0: Array([150, 119, 141, 132, 131, 130, 137, 125, 106, 126, 121, 113, 139, 136, 137, 126])
1: Array([147, 142, 107, 112, 97, 142, 83, 135, 140, 102, 151, 151, 118, 113, 82, 125])
2: Array([133, 142, 105, 109, 109, 106, 102, 125, 134, 127, 114, 112, 101, 122, 103, 139])
3: Array([105, 159, 111, 102, 132, 121, 138, 108, 153, 144, 112, 103, 110, 119, 129, 149])
4: Array([126, 139, 139, 123, 127, 137, 149, 119, 127, 115, 126, 137, 157, 130, 131, 136])
5: Array([148, 130, 136, 137, 127, 115, 134, 136, 112, 130, 119, 120, 135, 137, 135, 120])
6: Array([162, 161, 100, 99, 152, 146, 115, 111, 158, 92, 82, 116, 184, 116, 85, 156])
7: Array([134, 125, 148, 125, 140, 106, 122, 147, 117, 148, 140, 134, 131, 150, 134, 109])
8: Array([113, 118, 160, 141, 129, 97, 136, 161, 122, 168, 153, 155, 135, 155, 143, 96])
9: Array([124, 88, 184, 177, 116, 110, 154, 185, 92, 168, 171, 186, 148, 144, 166, 71])
10: Array([146, 104, 152, 153, 125, 131, 121, 151, 103, 124, 149, 151, 131, 128, 142, 105])
11: Array([173, 82, 144, 173, 127, 145, 105, 171, 98, 104, 161, 159, 116, 125, 125, 89])
12: Array([117, 113, 158, 135, 165, 95, 123, 151, 102, 167, 139, 114, 102, 164, 163, 102])
13: Array([95, 131, 99, 117, 79, 147, 79, 129, 156, 126, 166, 162, 83, 91, 89, 127])
14: Array([119, 131, 111, 132, 93, 146, 107, 121, 145, 112, 133, 138, 113, 105, 110, 136])
15: Array([145, 128, 92, 138, 87, 169, 104, 105, 134, 86, 109, 115, 131, 82, 95, 150])
16: Array([117, 130, 113, 123, 137, 123, 118, 116, 140, 134, 118, 120, 117, 114, 133, 141])
17: Array([125, 105, 125, 147, 110, 105, 98, 163, 117, 127, 164, 162, 121, 139, 119, 91])
18: Array([149, 115, 140, 130, 128, 123, 120, 130, 112, 139, 138, 119, 138, 139, 127, 115])

Array([140, 137, 103, 130, 97, 166, 136, 106, 124, 86, 116, 116, 128, 94, 114, 150]) 15
Array([130, 96, 124, 147, 126, 102, 91, 173, 101, 125, 175, 167, 90, 151, 128, 85]) 17
Array([85, 188, 106, 61, 89, 133, 179, 89, 173, 141, 109, 97, 135, 137, 95, 165]) 3
Array([73, 162, 122, 102, 141, 118, 163, 95, 167, 166, 103, 96, 106, 110, 151, 160]) 3
Array([121, 135, 138, 113, 132, 141, 144, 118, 135, 129, 138, 136, 148, 145, 131, 124]) 4
Array([107, 191, 91, 63, 153, 133, 147, 86, 192, 108, 98, 130, 200, 134, 63, 176]) 6
Array([157, 161, 98, 96, 150, 156, 117, 103, 164, 84, 86, 120, 183, 113, 84, 162]) 6
Array([117, 147, 131, 105, 129, 131, 140, 113, 146, 123, 135, 140, 155, 137, 120, 141]) 4
Array([114, 176, 101, 78, 150, 130, 142, 96, 177, 111, 106, 132, 188, 137, 78, 165]) 6
Array([115, 180, 94, 74, 149, 135, 140, 91, 184, 107, 100, 131, 193, 129, 71, 171]) 6
Array([123, 127, 121, 122, 110, 132, 110, 131, 134, 119, 148, 146, 122, 124, 113, 125]) 14
Array([146, 162, 97, 99, 153, 153, 123, 100, 167, 96, 76, 112, 178, 109, 90, 167]) 6
Array([143, 144, 109, 110, 96, 149, 82, 134, 145, 102, 160, 161, 123, 113, 80, 123]) 1
Array([116, 128, 119, 124, 137, 121, 111, 118, 139, 138, 123, 125, 112, 116, 132, 135]) 16
Array([124, 132, 121, 117, 110, 138, 114, 123, 136, 118, 144, 140, 123, 121, 112, 131]) 14
Array([112, 104, 116, 155, 107, 96, 90, 172, 124, 137, 168, 171, 98, 127, 122, 87]) 17
Array([129, 113, 118, 149, 133, 139, 113, 119, 134, 124, 123, 126, 104, 110, 145, 136]) 16
Array([107, 158, 105, 102, 145, 155, 140, 97, 167, 130, 90, 81, 114, 95, 124, 159]) 3
Array([113, 126, 102, 134, 146, 132, 100, 107, 151, 127, 107, 114, 90, 90, 136, 147]) 16
Array([115, 130, 114, 122, 141, 122, 108, 114, 142, 136, 118, 122, 105, 111, 133, 140]) 16
Array([134, 123, 129, 125, 124, 135, 115, 127, 126, 121, 150, 137, 124, 131, 120, 126]) 18
